In the rows, 128 means zero.
Each named move below is a turn or a mirror, shown by a few rows before and after it. Which moves, in which order, take the first row of each later pair to the second? The first pair is answered.
move J_330:
[156 124 152 116 143 165 100 136  81 116 155 175  97  87 184  87 142 118
 123  92 120 160 114 102 114  82 128  86 104 168 110 131 171 160  90 199
 154 145  84 134 143  99 164 160 107 149 108  98  52  80] -> [136 142 156 130 152 185 107 143  90 130 152 176  84  88 153 101 131 125
 117  83 127 166 132 108 123  83 117 100 120 144  98 121 175 145  68 198
 143 139  77 135 135  89 143 148 121 152  93  85  47  74]
[127 131 170 100 135  81  84  76 119  68 153 132 132  61 195 101  98 126
 109 148 124  93  81 152 160 110 133 102  58 148 124  93  94 164 134 129
  96 118 144  95 149 130 202 187  65 132 116 137 140 159] -> [ 69 182 184 140 163 141 105 100 149 108 145 138  97  57 104 144  59 146
  91 122 143 110 131 164 183 114 100 148 108  80  88  65 101 117  71 131
  70  99 124 103 131 102 142 155 103 140  71  97 127 143]
[119 117 130  98 135 129  99 106  94 122 146 137 104 109 143 115 109 162
 114 154 127 117 118 122 126 105 136 134 113  98 119 115  91 183 119 115
 119 163 137 133 115 109 146 122 107 125 115 128 110 139] -> [109 125 131 104 142 137 104 111 100 130 146 137  98 107 128 121 102 164
 111 149 131 121 126 125 129 105 131 140 121  85 113 110  92 176 109 118
 115 160 132 133 111 105 135 119 115 128 108 122 107 136]
move J_762:
[116  89 130 134  91 150 152  88 142 138 113 138 121 104  55 157 106 136
 122 181 126 146 157 129 137 152 121 113 138 100  86 138 136 102  69 163
 101  82 133 133 122 173  89 135 162 109 121 117 117 155] -> [112  96 127 141  91 156 152 107 143 145 117 137 119 109  48 160 112 130
 121 167 130 154 160 130 148 152 119 121 137  94  89 133 140  99  66 160
 102  78 127 137 122 162  81 123 164 116 119 110 116 150]
[145 150 111 144 124 128 132 154 147 142 124 149 159 162 153 125 153 111
 152 103 135 133 117 135 162 128 132 100  99 140 145 126 104 141 133 109
 135 119 116 153 130  86  90 100 133 156 131 138 108 117] -> [153 128 123 126 121 115 132 104 149 117 107 155 163 149 177 112 139 126
 156 153 115 104 113 129 134 129 144  83 104 163 139 141  92 155 139 123
 133 138 140 136 130 123 125 135 126 136 134 158 115 137]
[123 132 166 146 143 116 124 166 156 101  98 126 157 160 161  97 103  93
 120 116 127 111 145 150 145  88 164 165 145 104 184  81 114 149 148  79
 113 133 164 153 141 119 123  80 151 116 132 130 125 117] -> [127 122 172 138 141 107 125 144 158  91  89 129 161 155 173  91  98 100
 124 139 118  97 144 148 134  87 167 160 148 116 183  88 109 153 151  86
 112 141 175 147 141 137 139  95 148 106 135 135 127 124]
[133 125 125 120  79 120 119 192 157 130 133 131 116 129 145 103 142 117
 131 115 162 140 115 124 126 110  97 113 150 118 100 107 133 161 103  97
 134 160 108 186  90 122  90 101 158 109 130 111 156 168] -> [140 109 135 108  78 108 121 149 160 112 121 136 121 117 164  91 132 129
 136 153 147 119 111 118 103 110 106 101 151 136  96 119 123 170 109 108
 131 171 124 175  91 151 115 126 150  95 132 125 160 181]
move J_913:
[161 171 114 109 128 127 110 106 101 102 136 111 114 142 198 114 148 120
 137 139  81  98 126 136  77  99 133 146 116 124 186 133 153 134 112 100
 110 134 113  80 150 117 144 200  95 167 175 129 133 107] -> [158 181 116 110 130 139 113 119  99 107 140 106 116 151 195 116 152 118
 136 129  83  96 131 137  81  97 131 154 119 118 184 133 158 132 115  93
 108 135 108  82 150 110 138 192  96 168 172 128 134  96]
[192 113 128 105  76 114 152 119 130 110 153 114 169 157 164 151 166  97
 107 120 132 187 116 144 114 140 149 122 117 157 155 163 141 137 185 134
 147  92 160 117  98 139 124 113  82 105 164 134 147 108] -> [187 120 129 108  80 121 155 132 128 115 156 109 173 164 159 152 169  97
 106 111 131 188 119 147 118 137 149 130 117 151 157 162 146 138 188 126
 145  94 155 118  95 131 118 104  83 105 163 132 148  99]
[132 102 116 134 116 104 118 110 148 131 111 141 128 125 117 144 121 129
 138 148 132 159 118 138 132 140 128 101 130 150 127 144 131 114 116 136
 132  98 146 132 117 145 112 126 144 119 137 127 132 171] -> [120 137 117 148 129 138 133 162 141 146 123 123 137 149 103 151 133 128
 131 112 137 154 135 140 146 134 125 130 134 127 130 144 149 109 127 114
 131 101 129 139 116 119  92  95 147 124 131 120 132 133]
[130 113  82 162 103  86 146 152 161 155 144 135 124 147 158 148 147 114
 113 132 149 133 137 147 119 136 128 139 131 165 108 167 112 128 152 131
 100 139 139 169 118 143 118  68 127 107 167 136 160 143] -> [131 109  82 159 101  82 144 148 162 154 141 136 124 146 158 147 146 115
 111 138 151 132 135 147 119 136 128 136 131 166 109 166 110 128 151 132
  98 138 141 170 119 144 119  71 126 109 169 137 160 146]
move J_487:
[147  68 132 100 191 141 162  52  96 108 121 143  95 118 111 130 118 165
  80 115 154 116 141 141 154  69 107 133 114 147 107 195 162 123 111 146
  84 137  82  85 139 195 144 157 126 144 167 144 146  71] -> [157  58 126 110 182 140 173  60 108 117 106 143 106 135 101 145 118 165
  87 129 155 117 149 147 157  82 109 128 126 160 115 203 163 115 122 144
  82 127  91  85 127 207 125 143 140 135 177 145 155  79]
[ 89 178 152 130 148 153 134 102 120 136 145 122 120 106 113 131 104 131
 111  98 143 120 138 119 123 108 103 153 128  84  96  98 141 141 100 145
  91 165 105 146 128 100 145 164 114 146 117 112 107 106] -> [ 89 168 152 130 147 156 146  81 134 135 125 128 122 111  99 141  87 145
 110 129 136 114 150 122 116 118 106 150 148  95  93 106 139 130  95 159
  85 159 119 139 118 127 141 174 126 127 116 114 117 119]
[160  78 167  93 138  86  85 103 153 151 154 157 109 130 158  98 133 137
 169 192 127 143 116 105 132 132 143 105 103 154 143  95  98 137 188 154
 183 151 142 116 155 160 142 148 112 120 147 131 127  84] -> [164  76 165  95 136  86  88 103 158 151 149 159 112 134 155 106 131 141
 169 197 127 144 118 108 130 136 144 104 107 157 145  97  98 135 189 155
 183 149 144 115 151 165 138 146 116 117 148 130 131  86]

Between the rows of a pair lie two moves.
[131 128 139 100 148 131 121  90 107  94 132 126 136 108 163 108 132 141
 114 150  95 105 121 111 104 105 157 116 113 135 126 135 133 141 134 151
 132 147 133 108 140 160 181 179 100 116 123 159 121 123] -> [101 167 131 118 166 163 112 139 103 119 161 127 115 106 122 120 133 130
  95  82 117 144 132 116 137  97 142 147 114  88 117 109 146 120 106 145
 132 128  97 119 145 108 152 150 106 142 105 131 106  96]
J_762 then J_487
[139 135 132 145 113 109  87 114 111 108 145 143 143  87 165  87 153 123
 127 124 108 107  98 108 121  96 128 102  89 149 121 134 113 154 111 117
 119 145 107 114 131 113 178 151 117 128 130 142 105 109] -> [110 144 142 160 123 124  90  95 136 126 133 159 113  70 114 108 119 136
 121 132 119 121 118 112 127 103 108 113 119 118  96 116 110 128  62 133
 106 129 106 114 121 109 153 151 140 132 105 123  95 124]
J_330 then J_913
[127 105 105 100 144 155 116  66 141 153 150 150 169 119  86 132 107 131
  51 170 114 154 163 136 140 153 106 107 174  77 118 150 145 129  69 187
 176 132 132  94 107 175 118 117 133 142 114 130  78 135] -> [139 110  94 118 136 160 135 107 144 172 140 139 186 154  76 150 122 125
  59 158 123 158 173 143 149 162 106 112 183  81 130 157 155 123  90 167
 176 122 131 102  95 170  86  81 148 138 126 127  90 122]
J_487 then J_913
[103 139 111 129 121 145 126 131 130 153 120 129 130 145  63 142 113 123
 101 104 118 127 129 123 149 142 121 120 146 108 121 139 148  90 104 133
 126 119 123 144 120 118 118 117 137 122 127 127 114 116] -> [123 114 111 125 108 129 136 110 137 147  98 129 148 154  80 140 113 129
 112 143 109 111 129 123 132 150 129 103 152 137 126 154 142  97 125 135
 124 124 147 139 112 150 125 123 141 105 142 141 130 132]
J_762 then J_487
[162 122 123 136  83 124 148 133 130 133 106 117 143 142 143 151 166 101
 172 144 133  96 127 129 122 110 124 110 114 135 130 134 116 151 146  96
 132 125 146 139 126 118  88  86 145 123 145 131 140 133] -> [143 135 128 147  92 140 153 133 142 146 101 122 129 136 114 165 148 108
 166 142 138 103 141 131 126 111 112 122 132 115 116 124 116 136 120 102
 126 116 143 141 121 112  67  80 156 125 131 119 136 133]
J_913 then J_330
[ 94  92  67 165  85 176 142 152 202 162 122 164 149 141 110 202 139 190
 158 118 104 121 162 130 200 158 205 121 201 156 140 204 118 120 145 114
 148 139 120 153  66 138  77 129  86 145 169 125 145 117] -> [110  89  58 156  78 158 126 181 176 157 149 151 153 143 146 181 173 167
 167  83 111 127 141 125 207 146 210 116 164 162 154 202 119 144 169  96
 165 147 107 160  83 114  91 122  61 166 182 130 137 103]
J_487 then J_330
[140 139 102 120 105 143 176 169  99 137 132 128 131 176 110 164 130 176
 151  76 144  66  98 156 159 148 124 198 166  74 114 128 152 108  85  88
  80  91 135 119  91  86 122  96 141 148 108  85 123  88] -> [154 101  85 120  83  96 144 143 110 145 135 160 104 145 105 168 123 151
 155  77 164 118  76 156 164 162 114 165 152  83 115 106 128 100  53 110
  93  58 135 124  94  84 115 105 146 168 115  74 112 138]
J_913 then J_762
[143 120 149 126 104 125 134 143 108 140 116 107 113 128 131 125 137 109
 152 128 151 128 143 121 116 123 127 111 109 116 104 111 144 146 122  83
 131 134 116 116 116 103 100  87 152 129 115 131 122 122] -> [139 115 161 110 109 119 129 112 105 123 115 111 108 111 146 111 128 118
 150 146 140 110 137 116 102 118 132 104 105 122  96 116 138 155 116  92
 128 149 125 109 124 116 128 115 142 123 112 139 119 131]
J_487 then J_762
[110 129 139 136 120 120 153  86 158 120 128 120  93  69  94 137 103 157
 124 152 108 132 125 149 118 129 131 116 141 108 140 125 120 165  94 150
 129 112 140 120  94 148 136 150 128 118 112 153 114 136] -> [111 148 120 151 118 128 146 145 147 145 151 112  92  85  82 145 127 133
 124  95 130 167 123 152 148 126 125 129 127  93 152 112 132 159 101 131
 138  94 115 134  97 107 106 113 131 142 116 135 110 116]
J_330 then J_762
[110 148 138 139 137 129  93 118 131  77 118 122  61 111 126  61 122 134
  65 103 142  98 118  93 127  98 134 168 126 103 124 123 181  96 103 121
 115 125  90 101 136  95 179 171  91 155 132 116 103  87] -> [123 124 132 151 126 133 124  88 168  86  67 135  86 134  94  95  92 159
  66 173 132  91 143 104 113 128 140 156 178 134 126 145 178  67 107 140
 102 107 120  92 104 154 155 167 129 113 143 123 135 120]
J_487 then J_487
[142 128 145 116 147 147 189 135 148 107 126 130 142 111 125 130 124 156
 114 157 124  92 131 118 118 110 129 164 130 140 112 161 119 133 140 122
 148 136 139 114 122 158 167 136 113  78 131 159 153 111] -> [158 129 126 116 136 134 179 178 131 113 147 123 152 122 142 124 156 133
 116 117 133 113 114 116 135 108 134 161 103 148 131 160 126 142 163 106
 162 126 126 122 128 135 161 115 103  94 147 156 153  99]
J_762 then J_330
[138 120 128  89  89 129 117 151 147  98 122 170 171 125 102 138 166 143
 138  86 113  72 127 139 153 131 113 124 130 142 128 121 126 137 148 120
 147 140 121 142 117 175 174 121 157 140 115 149 149 102] -> [121 133 132  99  97 144 124 152 156 114 119 175 157 122  78 150 155 149
 133  82 120  78 140 144 161 131 101 134 143 123 116 110 126 122 127 123
 140 132 118 144 111 168 157 114 169 143 102 139 145  99]
J_913 then J_330
[115  94 137 137  94 105 141 116 116 102 103 152 102  79 106 119  83 151
 134 160 111 128 133 101 109 130  83  89 108 116 109 113 133 172  95 122
 121 118  96 140 136 171 146 133 151  82 160 129 157 130] -> [113 124 130 159  97 137 166 181 114 125 108 131 118 121  88 137 103 145
 135 124 119 128 152 108 130 130  84 117 120 104 117 117 154 162 116  93
 118 114  82 151 127 149 110  89 166  83 164 122 167  94]
J_487 then J_913
[104 147 136 104 157 160 126  97 130 110 115 117 149 122 115 101 125 138
  99 128  99 113 127  88 145 132 109 156 108 118 131 137 136 129 145 144
 126 151 110 107 157 128 175 169 120 105 109 140 133  91] -> [104 142 134 110 151 166 139  92 145 117  96 123 154 130  99 116 113 146
 101 148  97 112 139  95 143 143 107 154 129 124 130 142 137 116 142 148
 121 141 120 106 146 145 159 164 135  89 111 138 143 100]
J_330 then J_487
[105 161 139 129 169 169 147 108 142 125  69  81 141  91 118  85 114 115
 122 144  60 113 149 138 119 131 136 154 173  93  98 103 104 116 153 129
  96 157 135  82 131 139 159 144 134 145  91 115 151 111] -> [114 165 125 152 162 175 157 144 150 146  63  79 151 115  98 107 122 106
 125 128  74 131 160 146 136 144 133 158 183  92 106 103 110 102 160 116
  98 136 131  91 120 131 122 112 154 147  99 107 161 107]
J_487 then J_762
[153 132 128 154 126 147 154 159 142 150  99 122 138 158 128 155 136 128
 132 119 109 126 144 139 127 143 139 153 149 139 134 140 123 116 143 101
 117 119 135 131 120 138 101 108 143 115 138 122 136 119] -> [164 126 130 147 122 134 151 159 134 145 101 117 146 159 146 145 146 124
 143 121 107 120 134 133 122 141 143 146 139 149 137 144 123 129 155  96
 121 128 137 133 125 138 110 110 134 116 145 128 136 120]
J_762 then J_487
[180  94 104 128 126 113 148 107 139 152  94  93 164 141 154 128 116 139
 105 223 148  88 148 144  98 171 169  87 186 219 129 198 117 133 138 168
  94 138 151 109  76 187  90 132 120  89 126 130 146 137] -> [196 108  83 150 111 110 148 190 126 181 115  76 171 174 155 136 157 104
 119 163 174 118 145 148 133 170 163  95 164 210 150 188 130 132 163 132
 108 121 129 131  78 139  46  77 124 115 143 113 146 112]
J_487 then J_762
[151 155 145  99 134 122 150 215 105 136 164 117 152 172 105 136 154  74
 126  60 118 161 124 137 178 125 111 122 118 123 132 125 134 120 157 104
 140 136 119 141 126  92  93 100 102 120 121 100 182 108] -> [182  93 142  68 112  59 123 132 112 106 147 149 146 135 145 117 137  70
 138 121 106 165  92 129 150 135 121  67 104 171 134 131 102 134 150 137
 152 132 147 130 132 137 135 153  90 112 136 120 182 171]
J_330 then J_913
[ 99 116 146 116 124 117 113 108 119 110 156 131 116 106 144 104 136 117
 132 115 132 100 106 134 129 103 112 110  89 111 125 104 127 154 126 119
 109 152 129 128 139  96 150 154 103 144  88 142 114 120] -> [ 88 124 152 120 131 129 118 100 125 115 151 135 111 103 129 109 124 125
 131 121 130  96 115 136 127 105 106 118 101 101 120  99 126 147 113 122
 102 153 130 126 135  98 145 156 109 142  78 135 113 119]
J_330 then J_762
[151 157 117 106 141 141  72 125 122 126 156 141 136  84 123  57 110 128
 126  98  97 183 128 142 112 107 105  93  97 147 131 130 117 124 151 160
 103 153 120  97 135 146 156 169 146 117 134 135 106 111] -> [144 172 108 124 143 157  79 154 128 147 156 145 135  96  93  75 109 122
 124  79 111 205 141 149 131 115  98 104 107 133 132 123 127 104 144 154
 101 134 107 102 127 131 123 143 162 123 131 121 110 103]
J_487 then J_762
[152 160  95 175  79  74 119 156 125 172 128 143 158 160 125 145  99 107
 133  98  92 208 139 128 146 151 181 124 130 191 182 119 112 128 146 152
  98  47 112 110  87 129  96 111 199 176 117  94 133  95] -> [138 191 109 173  96 111 143 179 114 167 126 116 178 185 127 141 107 125
 128  98  76 166 157 127 141 141 192 150 142 183 181 136 133 137 171 131
  89  73 112 107  83 131 102 101 197 160 112 106 144  52]
J_762 then J_913
[129 163 135 122 137 132 138  64 130 112 129 144 140 115  97 158 169 165
  84 186 117 124 140 120 121 100  97 154 155 138 108 148 144 100 129 132
 146  82 128 124 119 183 155 139 149  91  84 133 110 118] -> [156 159 114 144 114 121 146 123 128 135 126 134 159 154  99 173 200 144
 103 163 133 140 142 125 139 110  98 149 145 155 131 154 152  98 162 105
 154  65 123 138 107 170 115  92 160  98 107 126 122 109]
J_487 then J_487
[145 145 103 100 147 132  83 123 131 104 142 150 175  97 130 123 141 116
  99  61 124 193  74 146 138 128 180 120 128 131 139 149 181 138 136 164
 150 113 116 140 127 128 172 163 121 109 144 154 123 113] -> [129 143 120  98 156 140  96  80 147  94 120 158 165  83 116 126 112 140
  97 100 113 171  87 145 120 131 176 121 152 125 120 154 175 132 114 181
 137 122 130 130 120 153 182 183 127  92 129 157 122 124]
J_330 then J_762
